The rows of X fall into 4 groups, which share some directions, and each row is roughly a mix of its group's hidden directions, except one row that fits no group.
X:
[[273,-192,-82,-331,124,63,202,-221,-62,-100],
[-50,-180,206,16,100,51,205,136,-428,127],
[157,-22,249,-115,-349,-225,28,-122,-134,210],
[-281,70,-241,223,21,28,-317,235,-19,-31],
[-196,70,38,-165,-72,161,-109,122,-406,-235],
[-214,-2,-116,302,100,138,-154,-281,-147,-216],
[-20,241,-375,-112,216,-218,-4,165,-111,-68],
[-287,-122,-123,45,-84,347,99,306,56,-41],
[-253,64,-93,-224,-118,140,-177,-312,-238,-66],
[-239,98,-293,326,-33,229,-17,-171,3,-91],
[-246,-227,140,-188,221,262,-55,27,-11,248],
[-212,-183,37,161,26,266,93,-249,300,111],
[-59,145,255,150,245,214,247,-67,78,-246],
[-190,-172,-235,337,-101,-39,194,-39,254,17],
[-156,248,199,108,44,220,-390,-17,-100,-11],
[241,84,-303,-109,268,-74,291,111,-61,56],
[-18,17,-21,-134,460,-125,-30,6,-142,-287],
[-14,-226,181,8,-147,-438,-182,70,-74,95],
[-197,392,110,63,124,279,-103,15,-192,18],
[-176,-261,61,-331,164,172,-195,18,195,-69],
[-140,-431,108,31,-17,-79,-116,-52,-40,328],
[-76,278,-258,-20,117,-317,-234,-35,12,-172],
[125,219,-132,-139,93,171,58,-352,-193,218],
[201,-102,256,-107,315,-202,222,-95,97,122],
[269,-171,-324,89,105,217,-213,-73,40,157],
[-346,-72,129,-25,-94,253,88,-16,261,-243],
[-250,66,45,277,-220,196,-206,-66,-132,232],
[-46,-162,329,-263,194,115,-114,-254,-109,62],
[-366,-111,-195,250,119,110,-8,-31,214,175],
[11,-115,274,-263,-85,226,-58,260,-251,-33],
[-92,-50,-238,311,-198,130,32,-282,140,174],
[45,-412,242,49,-18,169,-144,222,119,-66],
[34,194,-150,-23,-206,53,-92,405,20,-264],
[227,-28,10,105,155,-424,87,74,-255,69],
[-125,91,95,135,-338,155,-333,-206,31,-80],
[341,50,-4,-260,205,-249,169,-106,71,121],
[-141,-358,-326,-195,-178,48,-146,23,20,-42],
[216,20,180,114,-283,117,-26,-387,-114,8],
[-15,66,-105,164,164,135,314,-152,-189,325],
[-228,65,18,125,388,35,-294,-194,-38,-11],
[26,173,-91,41,-405,-110,213,-181,-230,-48],
[0,73,-330,257,33,144,20,-298,-61,-235],
[195,224,-208,224,-242,-108,171,46,-44,-254],
[-313,155,64,4,275,-151,-182,-164,-15,256],
[153,117,-176,-64,-119,-289,-86,263,322,-11],
[259,206,-367,116,22,-222,163,53,33,109],
[171,-46,-221,-80,-128,-83,292,47,278,275],
[270,52,-60,-223,169,-148,358,-9,-199,53],
[-279,167,383,-154,-86,184,-16,22,-21,-176],
[18,123,259,-251,182,173,-125,73,-294,185],
[101,158,233,-251,-169,1,42,353,-153,-139],
[-157,-232,51,-174,318,23,-111,-186,166,250],
[-186,187,106,-203,290,290,-197,4,-92,112],
[-40,-80,191,-359,185,322,-52,-68,-169,-53],
[115,-5,-108,-23,-272,-181,-127,362,135,-229],
[140,-91,-301,-211,110,-294,46,-217,-177,91],
[73,-236,148,-363,55,-123,-275,-26,157,-128],
[-150,-62,280,227,375,67,157,76,-123,-53],
[85,338,-50,-10,128,-25,-128,-245,-277,-237],
[187,114,-302,55,-107,-101,44,-2,428,-34],
[-112,-236,176,-377,129,37,51,-121,-265,59],
[0,285,-238,164,-123,185,190,8,-50,-312],
[-52,22,165,194,31,86,-357,-327,-181,-82],
[-350,-227,261,-49,-172,31,-162,112,-183,52],
[-126,226,-204,-24,-215,261,-251,-216,55,-117],
[165,8,-213,-30,-59,-203,36,240,305,-283],
[40,303,-169,186,-118,194,-210,-247,116,-155],
[67,50,153,388,210,298,156,-42,-87,-45],
[-36,-427,97,-169,-109,-110,74,167,-83,254],
[311,-286,-77,-169,212,-174,158,22,187,30],
[222,269,92,180,-31,-88,183,-232,-300,45],
[-218,-243,-200,77,-69,-82,355,88,-69,-218],
[29,-310,214,-11,119,10,267,145,-258,186],
[55,221,68,410,9,-17,25,214,155,-234],
[165,223,-394,154,53,-188,128,-127,151,-33],
[119,187,175,-200,2,-202,-86,77,-396,138],
[-39,327,-256,-11,-265,42,260,112,74,137],
[147,-336,74,-292,170,-156,-36,-226,103,91],
[-237,-253,155,-241,156,347,-29,-50,2,3],
[207,5,-173,183,8,-228,239,-363,51,-11],
[-117,-103,209,16,-169,-245,-72,362,152,-185],
[276,44,113,343,-68,-272,-33,230,88,35],
[-323,125,75,230,1,190,-221,255,93,-113],
[134,227,-193,274,-208,-88,181,256,-130,47],
[-87,-367,-119,139,75,-217,137,-320,-20,23],
[144,245,-233,-195,-56,59,149,-209,322,-19],
[184,-267,-245,162,38,-188,-173,55,-155,255],
[27,25,126,135,23,-366,-200,85,40,362],
[-136,-134,-160,-72,203,-363,-45,186,-258,83],
[-172,153,318,-142,137,259,147,-194,-168,-49],
[-48,-119,421,-208,-40,-125,-106,245,-33,154],
[286,296,43,55,72,-213,163,52,304,-59],
[246,18,197,316,-115,-199,15,287,-98,77],
[-13,-120,187,-179,181,-42,-32,73,-475,-42],
[-72,-125,199,96,-263,356,-100,-186,200,16],
[223,-25,133,101,-331,341,133,97,-54,129],
[274,4,36,69,313,-115,33,-46,-361,156],
[-148,49,116,-151,-65,78,-68,-394,-338,-71],
[20,-308,-185,253,-55,209,7,-64,304,117],
[104,-419,152,-122,50,-138,63,124,215,198],
[-95,-116,228,133,-61,-131,-228,-362,-116,201],
[-185,303,-80,243,-4,315,-174,47,-54,-157],
[-3,495,-20,35,90,65,-153,187,-165,73],
[197,-22,11,-228,38,-110,208,200,-186,-357],
[113,-134,55,145,-99,114,-205,-184,261,359],
[42,26,91,372,-300,-327,-10,57,14,16],
[390,44,-158,-209,6,-151,257,-12,-62,-187],
[230,-91,-277,-71,-318,-106,-85,156,186,169],
[139,216,-27,28,-99,-263,-53,-21,-447,-17],
[9,480,-97,188,49,-157,-179,-85,50,-80],
[-160,-201,136,73,-45,121,-120,165,287,346],
[5,14,9,-233,38,15,-111,-10,-527,63],
[220,215,238,-14,57,-271,154,11,297,100],
[-35,209,-223,-83,-368,-27,-258,51,-145,148],
[-260,-309,169,10,45,115,-107,77,-352,-50],
[275,237,-225,324,196,74,81,-33,-6,-107],
[-19,-380,115,107,120,206,-186,148,253,55],
[-300,16,-218,132,62,97,-225,337,129,-24],
[-62,-336,41,155,-28,393,107,46,-42,194],
[258,-100,-178,-121,-78,224,308,196,-22,193],
[-106,-167,-135,-45,40,6,-125,-73,518,-9],
[101,-302,-276,36,36,-224,169,-52,256,151],
[165,-231,-346,-136,-52,-221,-52,188,142,-146],
[-220,-191,410,224,179,-4,-44,-96,-39,-50],
[65,160,224,-77,-196,-307,-51,36,173,313],
[-219,20,188,-267,251,209,-283,-76,47,-11],
[124,184,-278,-300,-62,5,63,73,61,-342],
[403,151,-113,-15,-70,27,1,-231,-157,-262],
[-98,-274,251,-176,23,-90,68,377,90,90]]

In each list below, two rows fit none of the groups, and each other row fits one group, some only roughly. Which are they? Name them in the order they come.
  k_123: [-84,308,-162,-82,193,-11,-65,-100,311,-259]
  k_582: [-134,380,-85,-330,-76,-19,-97,-30,100,-214]
  k_576: [25,252,-141,-312,-147,112,-124,-39,-341,-31]
  k_816: [-136,254,146,324,82,23,-321,-78,148,-51]
  k_628: [270,131,-236,-52,297,127,196,-100,-88,-203]
  k_290: [201,323,-110,35,214,125,283,109,116,-160]
  k_919: [-73,324,-195,92,118,-190,52,-336,162,33]
  k_454: [30,-12,57,-216,-428,315,-18,-90,-11,90]
  k_192: [-10,-256,391,75,-285,-132,-31,85,-119,67]
  k_710: [286,336,222,-135,-10,-71,-232,-127,-113,0]
  k_289: [-233,-86,-221,116,205,71,-122,-163,-366,63]
 : k_816 k_919
  k_26: [207,309,81,-87,89,167,133,-44,-361,108]
  k_858: [72,19,-192,320,-69,-19,-83,273,64,-339]
  k_262: [-154,10,417,211,-185,93,-163,-93,-157,-73]
  k_244: [112,-89,225,-205,106,-88,85,96,422,152]
  k_904: [-231,-199,-204,264,-277,109,219,21,-3,-96]
  k_828: [126,200,-53,-33,-102,143,-47,145,-392,-287]
  k_969: [-26,-372,186,259,65,-114,-94,-198,-174,116]
  k_664: [100,195,-243,-140,355,-84,117,5,-72,-267]
  k_509: [-197,-240,80,-235,271,176,152,-147,206,-21]
  k_354: [149,228,-340,76,-244,-4,-277,118,65,-18]
  k_646: [-57,-261,-43,-371,9,11,96,-227,226,166]
 : k_244 k_828
  k_999: [114,3,-62,-201,-143,-356,327,-68,-19,183]
  k_843: [-160,27,92,125,-281,-64,-3,-5,421,198]
  k_953: [172,186,268,-1,-158,25,9,166,-400,-30]
  k_553: [-154,-236,190,-59,203,107,278,-209,239,18]
  k_551: [6,-337,-129,-225,93,-205,127,252,-199,-1]
  k_173: [-32,-361,30,261,-8,222,-197,-144,57,-194]
  k_611: [153,-21,183,151,157,-400,-49,93,267,-57]
  k_478: [329,23,-162,-121,-52,-125,163,-112,238,294]
  k_803: [-108,-99,-79,-65,66,171,55,339,-84,400]
  k_714: [45,-158,-78,79,-152,279,114,315,49,-307]
  k_195: [-15,201,18,297,358,84,24,-151,133,-211]
  k_112: [371,-11,-178,2,-194,-255,-202,15,-132,-139]
 : k_551 k_112
  k_431: [-28,479,183,139,0,165,146,-118,66,0]
  k_174: [-69,47,271,-46,192,-413,32,130,100,-179]
  k_970: [13,257,-230,-217,162,-268,247,-77,-136,-23]
  k_837: [-45,-177,79,-34,167,288,-136,-222,-300,-201]
  k_548: [27,10,-259,-98,374,18,49,183,303,69]
  k_740: [-186,130,-237,40,206,-183,-213,-251,-201,-127]
  k_30: [249,196,-76,-255,-32,-84,-193,125,-17,-343]
  k_856: [-299,-142,251,105,91,-207,-126,311,-53,-16]
  k_773: [-111,-146,-146,-27,105,111,209,346,23,-327]
  k_713: [-15,-123,455,-29,-255,-243,-13,-48,-30,-10]
  k_771: [329,28,18,-147,-229,-115,113,-3,157,340]
  k_318: [-85,-56,372,-80,103,145,-363,-133,79,90]
  k_535: [-268,11,-237,3,376,-66,164,1,-85,-206]
 : k_837 k_318
  k_393: [74,-292,-25,99,-221,121,385,-74,-116,-136]
  k_768: [91,121,122,-279,388,-89,237,39,-100,93]
  k_243: [270,93,14,-252,268,-7,112,-120,-208,250]
  k_996: [-144,-451,-131,-187,83,189,26,-148,32,-89]
  k_220: [15,-291,-28,-230,159,-61,205,-94,340,-127]
  k_743: [-61,-232,-104,-162,-199,-166,-167,357,-119,-139]
  k_451: [-209,-104,-265,-171,-127,-174,-277,167,71,-200]
  k_445: [-18,-135,302,113,-213,125,153,127,-343,95]
  k_839: [237,-10,-184,-409,31,-118,36,-99,-242,88]
  k_679: [-45,-8,255,-449,-3,-156,115,96,24,-184]
 : k_768 k_451
  k_12: [47,484,95,-92,-62,92,149,-141,200,-47]
  k_794: [171,194,104,-191,-54,-419,-9,226,55,-53]
  k_325: [35,410,-174,12,189,225,108,1,-151,172]
  k_618: [74,-506,119,27,139,12,-18,147,107,-146]
  k_789: [-19,62,-158,151,15,-36,82,-399,202,-300]
  k_819: [82,-87,30,-8,325,175,275,-305,174,7]
  k_660: [-99,-176,-154,-177,-115,106,56,-242,382,149]
  k_127: [-69,-103,418,77,-217,61,-14,78,-299,90]
  k_295: [-15,147,-226,-46,53,352,-258,-245,31,143]
  k_590: [-248,98,66,-60,179,168,-294,219,33,274]
  k_222: [21,314,-262,-150,-217,-138,-244,-119,-65,-126]
  k_621: [-210,64,-195,184,-398,46,244,-50,-21,80]
  k_424: [-99,-204,110,-250,-76,260,196,-114,-268,165]
  k_274: [-60,22,263,174,72,-167,-204,-98,-384,121]
 : k_295 k_274
  k_922: [-294,-278,-26,17,151,57,119,339,76,-155]
  k_973: [-237,177,-231,99,220,338,159,-26,14,104]
  k_110: [48,-265,-141,-301,-222,-232,-54,-62,231,-65]
  k_754: [109,106,71,-406,-9,-227,-41,233,15,221]
  k_573: [-136,159,153,-273,231,-109,-90,204,94,291]
  k_703: [198,-26,-318,164,-156,162,37,306,165,100]
  k_538: [-29,-278,-265,113,202,171,125,154,244,-141]
  k_363: [198,204,196,-277,-197,46,249,196,106,-37]
  k_881: [-20,4,-134,71,119,333,-68,296,328,44]
  k_709: [359,123,53,92,356,-171,117,-87,-52,122]
 : k_110 k_754
  k_340: [-147,-14,142,-297,-101,166,90,-179,-377,3]
  k_20: [-169,347,73,310,-4,189,227,-96,-55,-19]
  k_587: [98,-372,94,90,-312,88,66,149,30,230]
  k_151: [-360,-300,59,-171,-149,117,-146,-56,-163,105]
  k_751: [-156,-45,-57,31,264,-315,-80,0,342,165]
  k_317: [146,373,-337,55,-4,121,7,-187,121,98]
  k_918: [-229,95,-245,67,37,-64,-326,54,297,-143]
  k_870: [82,140,311,-290,-176,-115,129,-191,-203,-66]
  k_106: [-21,-201,132,-57,-412,257,-103,90,125,135]
  k_633: [-129,-280,133,-316,100,132,195,-151,219,-38]
 : k_20 k_751
  k_433: [-93,-104,69,-164,-84,112,211,-182,-302,332]
  k_73: [-86,-190,-56,-394,-187,50,44,266,-45,191]
  k_672: [-24,-411,-222,28,12,33,-50,-292,83,186]
  k_22: [187,-102,35,176,-75,223,234,-104,-38,388]
  k_804: [-129,73,-262,30,129,339,209,-218,98,-162]
  k_884: [-2,109,-124,-281,123,403,148,-5,-104,-185]
  k_449: [130,226,-105,-224,-77,-145,-191,82,-385,49]
  k_384: [-134,-30,156,171,65,357,-328,126,-20,-150]
  k_560: [100,211,257,-216,-173,51,31,-267,-244,-136]
  k_280: [-245,-102,-326,67,117,2,-179,-287,-202,-9]
  k_661: [-39,145,-244,-22,258,-90,-54,-307,304,-57]
  k_118: [8,60,266,128,-93,99,130,119,-393,236]
 : k_433 k_22
  k_457: [-61,-210,-17,333,-40,249,-138,-288,-124,100]
  k_609: [-308,-249,122,234,-71,-98,-43,-199,-197,-170]
  k_134: [209,120,180,-55,-267,-299,-61,238,-187,30]
  k_964: [177,219,-354,12,153,-209,-56,164,119,184]
  k_496: [84,518,-37,48,-64,60,92,164,-111,127]
  k_694: [-32,292,56,265,328,61,10,-32,142,-240]
  k_418: [-251,271,-272,-24,356,-67,74,0,43,5]
  k_28: [103,104,204,-81,-272,-74,-272,-201,165,244]
  k_288: [-105,211,81,295,-136,154,117,-73,372,33]
  k_748: [68,70,-26,-104,173,165,209,-472,-69,-34]
 : k_496 k_28
  k_267: [8,45,189,-24,-138,164,-70,283,-195,-378]
  k_972: [56,12,-84,129,338,-433,-24,140,-19,-27]
  k_292: [-48,87,-159,228,74,477,130,15,-115,-1]
  k_43: [-116,-456,-94,-138,-54,-93,-153,184,-166,-66]
  k_864: [239,-134,-139,-53,145,-48,177,-8,-140,-423]
  k_639: [38,257,49,228,76,-144,-130,-76,364,-216]
  k_494: [-59,162,5,122,273,-415,-86,198,13,-113]
  k_594: [78,257,-255,-56,160,239,283,4,-215,21]
  k_820: [-230,161,-229,117,396,2,2,-114,-111,-151]
  k_524: [-200,-230,169,-200,11,-365,-189,-106,90,9]
  k_898: [-100,-68,-6,-248,-39,-29,-200,359,180,265]
  k_467: [151,194,224,-70,49,-114,126,-382,-109,212]
  k_361: [-5,-36,241,141,-370,-134,-125,92,21,-303]
 : k_898 k_467
